In the data rows, zero lies at 4.5, halfway between 4 and 5.
Here are some numbered points:
[5 3 5 6 4 3 7 7 7 4 5 4 3 6 2 6] 0
[2 3 2 8 3 3 6 1 6 5 5 4 4 7 4 7] 1
[4 3 5 5 3 2 8 6 7 4 5 4 3 6 2 6] 2
[5 5 7 2 7 5 0 4 4 3 4 4 5 3 5 4] 3
[5 2 4 4 3 3 7 4 7 2 6 6 2 5 4 7] 4
[5 4 5 1 6 4 3 6 5 3 4 6 4 4 3 4] 5
[5 6 2 6 2 6 4 4 5 6 4 3 4 5 5 5] 6
[5 5 4 1 4 7 1 5 3 3 5 4 5 7 6 3] 7
[2 2 4 6 6 3 5 2 5 4 6 3 6 5 5 6] 8
[6 6 5 1 0 2 6 7 3 6 7 4 0 3 7 8] 9
[5 2 4 4 4 3 7 5 7 2 6 5 2 5 3 6] 10
[3 9 7 2 2 0 7 4 9 4 3 3 1 1 1 9] 11
[4 6 5 4 3 2 6 4 8 4 4 3 3 3 3 8] 12
[8 7 2 4 5 6 1 5 4 5 3 6 5 6 5 2] 13
[6 4 7 3 3 3 6 5 5 2 4 4 3 3 6 6] 14
[6 6 5 1 4 6 3 6 3 1 4 4 2 6 5 2] 15
[0 8 5 9 8 7 8 6 2 9 8 8 8 0 5 3] 16
[4 4 7 4 6 3 1 3 5 2 4 4 6 3 5 5] 17
[5 5 3 4 6 6 3 4 4 7 4 6 6 5 4 2] 18
[4 4 5 4 4 3 6 4 7 3 5 4 4 4 4 6] 19
[4 4 6 3 3 3 7 4 6 3 4 4 3 3 5 7] 20
[5 3 4 4 3 3 7 4 7 3 5 5 2 5 4 7] 21
[4 4 5 5 3 2 7 4 7 4 5 4 2 3 5 7] 22
[4 4 4 5 5 3 4 4 6 3 5 3 5 4 5 6] 23
[5 5 4 4 2 5 4 4 4 4 4 4 3 6 5 4] 24
[3 6 5 4 1 1 7 5 6 5 4 3 1 2 4 9] 25
[5 5 7 3 7 5 1 4 4 3 4 4 5 3 5 4] 26
[4 3 1 8 4 7 2 5 2 8 4 5 2 6 4 3] 27
[6 4 7 2 3 4 6 6 4 2 3 5 3 4 5 5] 28
[3 5 4 9 7 6 6 6 4 5 5 4 6 3 6 4] 29
[7 7 2 3 5 6 2 5 5 7 4 6 6 5 5 2] 30
[6 8 2 5 6 8 2 5 5 8 3 6 7 5 5 1] 31
[4 4 4 5 5 4 4 5 6 4 4 3 5 4 5 6] 32
[4 3 3 3 4 5 3 4 4 3 6 3 5 6 6 5] 33
[6 5 3 4 0 8 2 3 3 6 3 4 3 6 5 3] 34
[7 6 6 0 4 6 3 6 3 1 3 4 2 7 6 2] 35
[4 4 5 6 4 2 6 4 7 4 4 3 4 4 4 7] 36
[4 5 4 7 6 8 4 6 4 6 3 4 5 5 4 4] 37
[6 4 6 4 5 4 4 1 4 8 6 2 7 7 6 3] 38
[4 5 5 7 7 7 4 4 3 8 4 6 8 3 4 2] 39
[2 2 4 5 5 2 7 2 5 3 7 2 7 6 4 3] 40
[2 2 4 5 6 2 7 1 5 3 7 2 8 6 4 3] 41
[3 3 4 6 6 4 4 2 5 5 5 4 6 5 4 5] 42
[4 4 2 7 4 5 5 3 4 5 5 5 5 5 4 5] 43
[3 4 4 6 6 3 5 4 6 4 5 3 5 4 4 6] 44
[6 3 6 8 5 3 8 8 6 5 4 4 4 6 2 5] 45
[3 2 7 4 8 4 0 3 2 5 6 6 5 5 4 5] 46
[4 3 2 5 4 4 6 3 6 4 6 5 4 6 3 6] 47
[5 4 6 6 4 3 7 6 6 5 4 4 3 5 3 6] 48
[5 4 3 6 0 7 3 2 3 7 3 5 5 6 5 4] 49
[2 5 2 8 5 7 6 4 4 6 5 4 6 4 4 4] 50
[3 5 4 8 5 8 5 3 1 9 5 7 9 3 3 1] 51
[3 5 2 8 5 7 6 4 4 6 5 4 5 5 4 4] 52
[5 4 5 6 7 5 4 3 4 7 5 6 8 4 4 3] 53
[5 6 5 0 9 4 1 6 3 5 3 7 6 4 2 2] 54
[7 4 6 2 3 4 6 6 4 2 3 6 3 4 6 4] 55
[3 5 3 8 6 5 6 6 4 5 5 4 5 4 5 5] 56
[7 4 7 1 3 4 6 6 5 2 3 6 3 5 5 4] 57
[7 2 6 9 5 3 8 8 6 5 4 4 4 7 2 4] 58
[3 2 4 6 6 4 4 3 5 5 5 4 6 4 5 5] 59
[5 4 4 0 4 6 1 6 2 3 5 6 7 8 7 3] 60
[6 5 6 1 3 5 5 6 4 2 4 5 3 5 6 4] 61
[3 6 5 4 1 1 7 4 6 5 5 4 2 2 4 9] 62
[0 8 5 9 7 7 8 6 2 8 7 7 8 0 5 3] 63
[4 3 5 3 5 5 3 5 4 3 5 4 5 6 6 4] 64
[3 3 4 5 5 2 7 2 6 4 7 2 7 6 5 4] 65
[2 2 3 4 5 2 8 1 4 3 7 1 8 7 4 2] 66
[5 4 5 1 6 4 3 5 5 3 4 5 4 4 3 4] 67
[3 4 4 6 3 2 7 3 7 4 5 3 3 3 5 8] 68
[5 3 4 7 5 3 7 6 6 5 4 3 4 6 3 5] 69
New points follow, each followed by the number of its nearest point above by angle.
[6 5 2 4 0 8 2 3 3 6 3 4 3 6 5 3] ~ 34
[6 4 6 4 5 4 4 1 5 8 6 2 7 6 6 3] ~ 38
[4 4 6 4 6 4 1 3 5 3 4 4 6 3 5 5] ~ 17
[4 3 3 5 4 5 4 4 5 4 5 3 5 6 6 5] ~ 33
[5 5 4 1 5 7 1 6 3 4 5 4 5 7 6 3] ~ 7
[4 4 5 5 2 3 7 4 7 3 5 4 2 3 5 7] ~ 22
[5 5 4 4 8 6 2 5 3 7 3 6 7 5 3 1] ~ 18
[3 5 4 6 3 2 6 3 7 5 5 3 3 3 5 8] ~ 68
[4 3 3 3 4 5 3 5 4 3 6 4 5 6 6 5] ~ 33
[5 4 3 0 3 7 1 6 2 3 5 6 7 8 7 4] ~ 60
[4 4 5 6 4 2 6 4 7 4 5 3 4 4 4 7] ~ 36
[6 4 1 4 3 4 5 7 4 4 6 2 2 9 3 4] ~ 24
[3 3 3 7 5 3 6 3 6 4 5 3 5 4 4 6] ~ 44
[5 4 3 6 1 7 3 2 3 7 4 5 4 6 4 4] ~ 49
[6 5 4 2 3 7 1 5 4 4 4 3 4 6 6 3] ~ 7
[5 5 5 5 6 5 4 4 3 6 6 5 8 5 5 3] ~ 53
[5 3 5 5 5 3 5 6 6 4 5 4 4 5 4 6] ~ 0
[6 6 4 5 7 7 2 4 2 7 4 7 7 5 3 1] ~ 18
[4 4 6 3 3 3 6 4 6 3 4 4 3 3 5 6] ~ 20
[4 3 6 3 8 4 0 2 3 5 5 7 6 5 4 5] ~ 46
[4 4 4 4 3 3 7 6 7 5 5 4 3 5 3 7] ~ 2
[5 2 3 4 4 4 6 5 7 3 6 5 3 6 2 6] ~ 10
[5 4 4 3 7 4 2 4 4 5 4 6 5 5 4 4] ~ 54
[5 6 5 0 9 4 0 6 2 6 3 7 6 5 2 2] ~ 54
[5 5 3 4 2 6 4 4 4 4 4 4 3 6 6 4] ~ 24
[5 6 2 6 2 7 4 4 5 6 4 3 5 5 5 5] ~ 6
[5 7 3 7 5 8 3 5 6 9 5 5 7 3 6 4] ~ 31
[5 6 5 0 9 5 0 6 2 5 3 6 6 5 2 2] ~ 54
[4 4 2 7 5 5 5 3 5 5 5 5 5 5 4 5] ~ 43
[4 4 4 5 5 4 4 4 6 3 5 3 5 4 5 6] ~ 23
[5 5 1 5 2 4 4 4 4 3 4 0 1 8 4 2] ~ 24
[3 4 1 7 3 6 5 2 4 6 5 4 5 7 3 4] ~ 43
[4 4 5 5 2 2 7 3 7 4 5 4 2 3 5 7] ~ 22
[5 5 4 4 7 6 2 5 4 7 3 6 6 5 3 2] ~ 18
[3 3 4 5 5 2 7 2 6 4 6 2 6 5 5 5] ~ 65
[4 4 4 2 9 5 2 5 3 6 3 6 6 4 2 2] ~ 54
[4 4 6 3 4 3 6 4 6 3 4 4 4 3 5 6] ~ 20
[4 9 8 1 1 0 7 5 9 4 3 3 1 1 1 9] ~ 11
[4 4 2 6 2 6 3 4 2 7 3 5 2 7 4 3] ~ 27
[4 3 4 3 4 5 3 4 4 3 6 3 5 6 6 5] ~ 33
[6 5 5 3 9 5 1 7 2 3 3 4 7 5 3 3] ~ 54
[4 4 4 4 4 5 4 4 5 4 5 3 5 6 6 5] ~ 33
[6 5 4 1 3 7 1 6 3 2 4 4 5 7 6 2] ~ 7
[3 3 3 7 5 4 6 4 6 4 5 3 5 4 4 7] ~ 44
[5 5 3 5 4 4 4 5 4 3 4 2 2 7 4 3] ~ 24
[4 4 1 7 4 5 5 3 5 5 5 4 5 6 3 5] ~ 43
[4 4 6 3 4 3 6 6 6 4 4 4 3 4 4 6] ~ 20
[4 4 6 3 3 3 6 4 6 3 4 4 3 3 5 6] ~ 20
[6 5 6 3 3 3 5 5 5 2 4 4 2 4 6 6] ~ 14
[3 5 4 8 7 6 6 6 4 5 5 4 6 3 6 4] ~ 29
[5 5 3 4 7 6 3 4 4 8 4 6 7 4 4 2] ~ 18
